Each named move below is a turn or a mirror, shown by a few rows before and after it. Which moves, in which order, take the first row of each later pair to the second? The first pair is answered.
move rine:
[-0.02 -0.19 -2.76  1.42  0.32 -0.40  0.90  1.32] => [-0.01  0.26 -2.47  1.58  0.63 -0.67  0.93  1.33]
[-0.80 -1.42 -1.26  0.18 -1.73 -1.55 -1.06  2.19] => [-0.85 -1.99 -1.73 -0.05 -2.26 -1.29 -0.85  2.03]
[-2.40 -2.12  2.41  1.71 -1.06 -0.73 -2.93  2.08] => [-3.36 -3.45  0.23  0.33 -2.71 -0.66  0.33 -0.79]
move Tis:
[ 1.45  2.01  1.23 -1.04 -0.49  0.01 -0.47 -0.57] => [ 1.14 -0.26  1.21 -1.12  0.58 -1.79 -0.97 -0.69]
[-0.90  0.58 -1.65  1.19 -0.20 -1.98 -0.58  1.54] => [-1.04  1.67 -1.48  1.27 -0.87 -0.97 -0.09  1.61]
[ 2.96  3.23  1.59 -0.17 -0.76 -2.09 -1.22  0.39] => [ 2.00  0.21  1.31  0.08  0.28 -4.37 -2.03  0.04]
[-0.40 -0.58 -0.09  0.39  0.60  1.39  0.23 -2.64] => [-0.88 -1.12 -0.16  0.41  0.85  1.24  0.41 -2.21]
move Ligo:
[ 1.69 -0.88 -6.02  0.21  4.84  2.57  2.86 -2.13] => [ 0.93 -4.58 -2.90 -0.68  6.20 -0.34  0.64 -3.17]
[ 0.10  2.76 -0.22  0.86  1.36 -4.71  1.03  2.58] => [ 0.26  1.81  0.04  0.44  1.23 -5.24  0.64  2.02]
[ 0.89  2.31  0.44  0.41 -1.54  5.30  1.70 -0.55] => [ 0.63 -3.12  4.29 -0.59 -0.29  1.52 -0.94 -2.65]
[ 2.14 -0.29  2.80  0.50  2.17 -0.22 -4.13  0.00] => [ 2.24  3.58 -0.33  1.47  0.83  2.38 -2.21  0.79]
move Viko:
[ 1.26  0.26 -2.72 -0.16  1.58 -0.39  1.97 -1.49] => [ 1.28  0.23 -2.29  0.46  2.71 -1.05  1.75 -0.60]
[-0.18 -2.82 -0.91  0.83  2.16  0.61  1.85 -1.01] => [-0.18 -2.95 -0.93  1.25  2.15  0.71  1.99 -0.78]
[-1.03  3.21 -0.92  1.06 -2.22 -2.33  0.54  2.02] => [-0.50  2.90 -0.78  0.63 -2.66 -1.89  1.11  0.86]
[-0.12 -1.34 -0.98  3.52  1.90  2.28 -0.76  3.08] => [-0.52 -0.78 -1.29  1.81 -1.51  4.90  2.36  0.33]
move fezuk:
[-0.05  1.19 -1.10 -3.24 -0.94 -1.80  3.24 -2.29] => [-1.26 -1.21 -1.78 -2.42 -0.20 -0.72  3.19 -2.23]
[ 2.60  1.07 -2.03 -0.40  1.11  2.06  0.79 -2.26] => [ 1.09 -0.97 -2.99  0.86  1.97  1.98  0.73 -1.60]
[-0.42 -2.82 -1.63  0.04  1.00 -4.24  0.47  0.70] => [ 2.90  0.81  0.69 -2.11 -0.77 -3.64  0.02 -0.35]
[-3.33  0.26  1.90  4.41  0.64  3.83 -2.13  3.44] => [-1.15  2.76  1.61  3.71 -0.13  1.63 -2.83  4.93]
Now pairs of rows:
Between the rows of a pair lie 2 to 3 moves.
[ 0.58 -1.95  2.18 -0.91 -0.04 -5.45 -1.96 -0.22] => [ 2.09  4.52  0.06  0.99  0.16 -2.29 -1.60  3.06] -> fezuk then Ligo then Viko
[-0.89 -2.44  3.29  0.48  2.06  0.92 -2.90  1.15] => [-1.07 -3.59 -0.62 -2.12 -0.94 -1.06  1.63 -2.88] -> fezuk then rine
[-3.14 -1.70  0.20  0.39 -0.95 -2.18 -1.31  2.79] => [-0.05  0.60  3.28 -2.28 -2.33 -0.45 -1.04 -0.90] -> fezuk then Tis then fezuk
[ 2.11 -1.89  1.26 -0.09  5.27 -3.37 -2.82 -1.31] => [ 1.98 -2.69  1.97 -1.09  3.74 -2.81 -2.44 -2.59] -> Ligo then Viko then Ligo
[-1.91 -0.13 -3.57  1.94  0.13 -1.67  1.00  3.10] => [-1.59 -2.53  1.42 -1.73 -2.67 -0.13  1.25 -2.49] -> Tis then Ligo then Viko
[ 1.50  2.50  6.29 -1.28 -3.30  1.01 -2.17  0.14] => [-2.64 -0.06  1.61  4.14  1.15  2.79 -2.53  5.22] -> fezuk then Ligo then Viko
[-3.27  0.39 -3.48  2.03  1.47 -0.12  0.80  3.05] => [ 0.42  4.77  0.39 -2.52 -2.73 -1.23  1.71 -1.36] -> Ligo then fezuk then Viko
[ 1.35  0.71  2.96 -0.10  2.79 -0.43 -3.11  1.64] => [ 1.49  3.81  0.68 -0.83 -0.42  3.35  0.14  0.44] -> Ligo then Viko
[ 0.32  1.16 -0.29 -1.44 -2.92 -0.82  1.72 -1.31] => [ 0.81  0.91  3.13 -1.32 -1.95 -1.52 -1.33  0.10] -> rine then Viko then Ligo
[-1.27 -1.66  0.21 -1.58 -1.03  3.72  1.42 -0.85] => [ 0.42 -1.26 -1.82 -2.74 -1.36 -1.03  2.44 -1.64] -> Viko then fezuk then rine
[-1.28 -0.49 -2.53 -2.19 -1.62  1.29  3.38 -2.97] => [-0.78  2.27 -5.35  0.62  1.32 -0.05  1.50  1.82] -> Ligo then Viko then Ligo
[ 0.90  2.81  1.16  1.02 -0.05  3.67 -0.96  2.08] => [-0.22 -2.50  4.05 -1.25  0.06  1.35 -1.38 -1.76] -> Ligo then Viko then Tis
